In the rows, 128 means zero.
Rotation paths and how fast each direction turns (degrees each step)
Each turn is a multiple of 5 degrees from 10 to 175, or 0.
Each row of a path follows its step; steps can be skipped.
Rotation 1:
step 0: [125 125 130 121 124 127 136 123 124 128 124 130 122 140 136 129 125 135
 130 117 118 143 132 123 126 135 136 125 128 130 116 129 127 126 123 125
 120 125 136 132 126 124 127 130 126 125 118 124 135 134 128 143 144 127
 132 131 132 114 123 126 138 136 125 126 134 123 118 134 128]
step 1: [126 134 127 132 121 121 138 140 133 115 125 136 138 121 130 129 136 128
 136 122 125 137 120 129 134 133 131 125 132 125 118 127 129 130 131 127
 117 127 147 135 136 134 116 129 125 130 124 123 140 128 121 132 123 122
 126 127 136 127 122 129 129 131 122 125 126 135 139 132 128]
step 2: [123 132 124 136 130 128 134 139 128 126 121 139 131 130 125 129 119 125
 126 132 130 133 127 121 138 135 124 122 138 135 127 127 124 123 138 129
 134 130 129 118 116 123 126 131 122 120 123 122 134 129 134 138 132 120
 122 128 134 123 121 123 141 139 123 115 128 138 116 135 134]
step 3: [120 122 128 125 128 122 143 128 126 119 119 129 121 132 120 125 137 135
 121 128 125 140 133 136 128 139 136 120 122 139 122 130 127 115 126 116
 126 129 146 124 125 129 129 128 135 129 126 132 129 131 125 133 134 120
 124 127 133 126 125 136 132 128 123 125 132 131 124 120 136]
step 6: [126 126 118 127 121 124 130 133 135 132 123 129 120 125 139 126 142 132
 127 114 137 135 128 131 119 131 137 135 121 135 115 134 130 124 128 121
 125 128 143 117 125 130 118 123 126 129 126 129 138 130 119 127 135 127
 127 123 131 133 118 133 129 140 124 125 134 125 135 126 131]
step 7: [139 122 128 129 126 118 126 135 134 128 132 134 129 121 139 119 136 131
 136 133 123 132 128 123 136 128 128 135 132 134 124 123 129 119 142 134
 130 121 136 127 122 126 126 129 128 134 120 129 137 141 127 133 127 129
 125 125 124 123 124 125 144 139 122 118 120 132 124 139 118]
step 8: [125 122 128 127 121 131 129 134 131 131 116 131 127 132 137 125 133 129
 125 125 117 141 129 125 130 131 137 123 131 131 120 139 136 121 131 128
 121 127 140 125 128 126 133 135 124 131 123 125 138 118 120 134 128 122
 129 135 132 124 126 120 135 127 133 121 141 126 106 128 127]
step 9: [128 127 125 134 120 116 140 141 129 116 123 128 129 132 134 128 127 139
 134 116 124 127 126 130 126 129 133 127 130 129 115 125 132 123 121 123
 126 127 130 129 138 121 124 124 128 129 126 124 141 133 124 140 136 132
 130 132 138 117 116 132 126 143 121 124 128 133 131 131 127]
step 12: [120 122 125 138 131 115 140 131 126 120 128 142 131 128 126 119 133 136
 127 129 125 133 124 130 136 132 134 123 127 135 117 120 129 117 137 127
 129 124 141 133 123 130 129 122 131 132 130 126 127 138 126 138 129 126
 129 125 139 136 121 139 131 137 122 132 122 127 136 134 134]
step 13: [128 120 121 127 131 131 126 135 143 127 127 136 125 128 123 117 135 128
 129 129 130 139 124 120 128 140 134 114 133 127 132 133 125 133 142 124
 123 135 135 118 120 129 130 128 129 127 122 123 125 125 125 141 128 123
 118 119 131 127 125 130 135 132 130 110 136 129 125 133 123]
step 15: [130 124 117 125 127 119 134 125 134 129 123 130 123 127 142 118 140 134
 128 118 139 133 133 121 128 129 127 130 128 132 122 127 124 118 141 131
 124 132 134 130 122 117 122 135 128 141 123 129 133 135 121 133 129 126
 135 131 138 138 123 129 141 136 123 127 125 132 131 136 122]
[128 127 127 127 128 129 128 130 127 128 125 130 127 127 127 128 125 129
 126 126 126 127 127 127 127 123 130 127 128 124 126 128 128 127 131 127
 126 128 127 130 128 131 126 127 129 128 128 128 129 127 129 131 124 129
 128 130 128 128 131 130 129 128 129 127 128 128 129 129 129]
95
[128 129 130 130 131 128 128 128 129 130 129 129 128 128 129 126 125 125
 128 128 126 131 127 129 129 124 126 128 131 130 127 130 129 129 129 130
 127 131 128 123 127 128 128 130 129 127 129 130 128 126 129 127 128 127
 127 129 129 125 130 128 127 127 130 127 128 129 128 127 127]
125
[128 128 129 128 130 125 129 127 127 128 127 130 127 127 129 128 127 130
 130 130 128 127 127 131 126 126 131 129 129 131 130 128 128 124 130 126
 129 129 131 130 128 126 129 129 128 126 127 128 125 129 127 129 128 129
 130 127 125 129 129 126 128 125 131 127 127 127 125 128 129]
85
[129 131 130 125 127 128 129 127 129 130 128 129 126 130 129 128 131 129
 129 126 128 129 126 128 128 127 130 128 130 128 127 129 126 129 127 129
 131 127 126 129 130 127 125 127 128 130 126 127 130 128 126 128 125 127
 127 130 129 126 127 124 129 129 130 130 128 129 126 130 126]
45
Rotation 2:
step 0: [128 117 126 129 135 137 126 117 130 129 124 135 123 142 126 125 127 129
 131 134 136 119 122 128 118 130 127 128 114 127 114 129 126 146 132 123
 138 127 144 114 139 130 130 131 125 131 132 116 139 124 124 120 130 132
 124 124 118 132 130 125 131 125 127 135 136 134 128 127 130]
step 1: [142 121 129 117 131 129 121 125 132 134 126 123 113 130 122 125 116 130
 124 139 137 134 126 118 122 129 122 119 123 126 136 133 121 118 132 134
 124 115 127 127 135 130 125 120 115 115 127 124 136 130 122 126 112 127
 122 124 122 128 123 122 135 128 138 127 135 133 122 131 126]
step 2: [134 129 128 127 139 127 132 125 122 120 126 137 121 143 132 123 132 126
 128 126 122 115 133 123 118 125 132 117 134 131 122 128 115 123 127 131
 124 119 120 127 123 133 127 130 124 128 139 112 126 141 121 127 129 131
 130 123 118 137 129 120 130 136 138 138 122 116 116 120 127]
step 3: [129 124 137 116 128 121 135 130 132 124 119 136 117 140 130 136 128 130
 124 143 129 129 123 146 126 129 129 129 131 116 120 123 119 129 130 127
 141 123 137 126 132 133 127 127 121 134 141 118 128 127 125 131 120 118
 120 126 120 121 127 128 133 130 125 115 118 122 132 127 119]
step 6: [142 121 136 125 123 131 130 129 126 119 133 131 128 137 124 132 124 131
 137 137 136 128 131 133 120 128 122 137 122 112 127 125 130 119 127 122
 124 120 127 129 128 131 118 117 123 137 141 122 130 139 118 127 131 131
 135 134 121 138 130 129 143 134 128 130 142 121 117 125 126]
step 7: [130 123 120 134 137 130 130 110 131 133 134 128 120 130 123 133 116 118
 128 137 126 123 126 131 128 132 131 125 129 122 123 128 121 132 133 119
 126 133 126 126 130 136 125 123 117 122 132 108 130 124 134 139 125 117
 130 140 123 132 129 124 137 129 123 124 113 123 113 121 123]
step 10: [128 124 124 126 137 130 122 130 127 128 132 142 117 138 131 129 119 123
 134 123 124 118 125 126 120 129 131 118 126 128 137 140 123 132 131 129
 141 121 124 135 129 124 132 118 127 129 143 113 127 147 124 125 121 133
 125 124 118 134 123 119 135 136 129 127 132 128 118 123 124]
step 11: [135 127 136 114 131 133 131 127 125 123 128 128 120 138 126 139 123 132
 126 131 131 119 124 137 131 134 132 120 125 116 121 113 117 123 126 129
 121 124 133 133 134 138 128 131 119 130 137 129 127 119 126 131 121 128
 111 123 116 139 130 116 132 131 129 121 117 121 125 123 123]
step 12: [139 121 122 124 138 140 130 128 116 127 120 138 120 137 130 133 121 120
 129 145 128 128 132 134 128 126 123 122 128 125 113 132 121 130 133 128
 135 131 134 116 128 130 128 136 120 133 121 116 138 129 116 118 133 119
 128 122 127 128 122 128 133 124 120 139 130 127 129 122 131]
step 13: [131 120 130 123 131 133 126 126 131 135 122 122 115 132 134 118 126 131
 127 146 139 130 127 120 122 139 119 121 127 132 133 132 121 125 134 126
 131 134 127 114 139 146 128 113 120 131 142 123 125 135 128 123 120 129
 124 125 124 128 131 136 131 132 140 126 129 126 130 130 125]
step 14: [146 132 129 134 133 129 127 122 133 123 126 131 122 148 125 133 140 138
 129 129 128 127 125 127 118 125 124 131 125 125 126 125 122 111 125 129
 126 123 128 128 123 136 123 121 125 118 139 114 128 133 120 133 127 131
 134 123 129 140 125 128 140 136 125 132 136 124 119 115 128]
[130 128 127 130 125 126 129 127 130 128 130 128 127 127 127 130 128 127
 129 126 130 130 124 127 127 127 127 128 130 126 129 128 130 130 127 125
 126 126 126 127 127 128 127 125 130 131 127 126 129 129 128 128 130 129
 127 130 130 130 128 128 128 124 127 127 125 126 130 129 129]
35
[126 127 128 130 127 128 130 127 130 129 125 128 126 127 130 129 130 131
 128 127 126 130 129 128 129 130 125 127 125 132 129 131 130 129 129 127
 129 126 130 126 128 130 130 125 127 128 126 128 128 125 127 127 129 130
 126 127 128 128 126 129 129 127 128 130 130 130 128 130 127]
85
[129 130 130 126 128 125 127 127 129 131 128 126 128 130 129 130 130 127
 129 126 128 127 128 130 127 129 130 126 127 129 126 128 128 127 128 125
 131 127 126 128 127 126 130 127 129 130 130 127 127 125 130 128 129 127
 128 131 128 131 128 129 129 130 126 124 129 129 126 126 128]
95
Rotation 3:
step 2: [131 131 117 137 125 144 129 122 117 136 132 125 128 140 130 119 127 135
 114 133 132 129 126 129 129 125 127 131 126 126 125 129 136 136 137 117
 131 118 139 118 124 134 136 126 149 126 128 128 138 123 140 120 126 121
 133 125 121 129 127 129 129 135 129 135 134 129 120 128 126]
step 3: [129 143 133 127 131 125 126 137 131 125 119 125 133 123 137 129 128 136
 117 133 118 131 131 129 126 126 138 111 132 139 130 129 122 118 129 130
 122 109 127 131 137 124 116 123 130 134 136 119 119 111 128 123 123 135
 130 122 124 127 126 134 130 123 126 123 131 120 124 126 127]
step 4: [125 124 122 123 131 119 122 141 128 116 137 121 131 112 128 129 133 125
 132 121 125 119 128 127 134 132 121 133 137 125 116 123 129 119 128 119
 126 124 140 129 142 132 132 131 117 128 123 138 135 135 129 133 142 141
 134 116 132 128 129 128 127 125 127 118 130 135 135 123 126]
step 5: [122 128 131 126 130 117 140 121 133 129 124 135 121 128 141 119 131 135
 130 130 123 129 126 128 121 127 126 141 131 136 130 123 125 140 136 133
 128 132 130 112 127 125 135 124 119 119 124 124 135 143 116 127 128 123
 132 127 140 124 133 135 131 143 130 139 126 128 137 133 136]
step 6: [123 126 132 128 121 133 132 112 133 127 128 140 143 127 120 137 135 127
 122 131 127 134 133 123 137 129 121 118 121 128 149 135 129 131 128 130
 132 124 128 133 128 131 126 119 127 121 122 132 114 131 123 136 130 122
 134 139 116 126 124 117 135 132 131 125 120 130 131 127 138]
step 8: [128 134 128 125 118 129 125 125 117 126 122 129 117 125 132 121 127 132
 133 124 120 132 120 127 121 126 135 126 124 127 115 134 126 127 125 133
 122 136 138 117 123 134 116 130 141 124 127 131 125 124 136 134 118 121
 131 128 135 135 130 120 105 121 133 135 132 134 133 115 119]
step 9: [126 124 116 132 129 126 121 127 127 115 140 121 139 122 130 115 122 135
 127 129 122 127 134 124 132 121 128 130 125 139 134 129 132 136 137 138
 134 132 118 133 125 130 131 127 139 130 124 120 132 117 120 130 119 134
 118 118 135 132 129 125 134 126 120 115 125 119 124 112 130]
step 10: [116 126 128 133 133 141 127 130 143 126 123 132 127 123 129 131 131 119
 121 134 133 123 127 133 128 124 128 139 135 121 119 126 124 123 136 138
 137 125 127 129 139 137 135 134 130 133 130 130 137 126 130 129 131 122
 138 120 114 118 120 150 129 121 122 128 128 123 128 129 138]
step 12: [137 138 128 126 116 126 135 128 136 123 130 132 123 124 125 129 124 133
 137 132 120 130 133 125 140 147 122 126 127 135 122 133 135 131 126 130
 135 135 141 130 138 120 139 121 124 130 129 120 111 134 127 119 133 134
 124 131 125 133 133 123 127 136 126 123 123 140 116 129 129]
step 14: [117 128 137 115 125 125 131 121 121 131 131 137 131 137 126 133 123 125
 124 127 124 120 114 132 130 121 129 128 119 126 137 134 125 123 130 132
 128 118 125 132 118 138 133 117 129 123 143 130 140 126 130 135 131 138
 132 125 135 137 122 124 116 135 125 135 122 119 127 119 116]
step 15: [113 126 130 132 132 130 111 125 134 121 137 133 136 120 129 135 129 135
 117 119 133 136 132 132 109 131 133 139 118 125 118 132 130 128 122 123
 131 128 118 128 133 130 127 128 124 122 119 118 123 126 126 113 124 130
 130 132 128 138 136 121 131 122 129 129 129 127 120 123 119]
[129 126 129 126 127 125 129 126 129 128 127 129 129 125 127 127 125 128
 127 132 125 128 126 125 127 128 127 128 128 128 127 127 128 126 128 126
 127 126 131 128 127 126 130 128 126 129 127 129 127 127 128 125 131 130
 128 126 126 130 127 128 130 129 129 131 130 126 129 130 130]
45
[126 130 126 128 127 126 127 128 131 129 126 127 126 130 129 129 132 127
 126 129 127 128 128 129 129 130 129 128 129 128 130 129 129 127 128 127
 127 127 132 128 126 127 128 127 125 130 128 128 129 130 127 129 129 132
 131 129 132 128 129 128 130 130 125 127 129 130 126 128 129]
45
[128 130 131 129 128 126 129 126 129 130 127 129 128 128 128 126 126 128
 131 130 128 128 127 128 129 128 127 126 130 126 128 129 127 127 128 126
 131 130 128 130 128 130 128 128 128 128 128 127 130 127 127 128 128 128
 131 131 130 128 127 124 132 127 130 130 126 131 129 128 126]
55
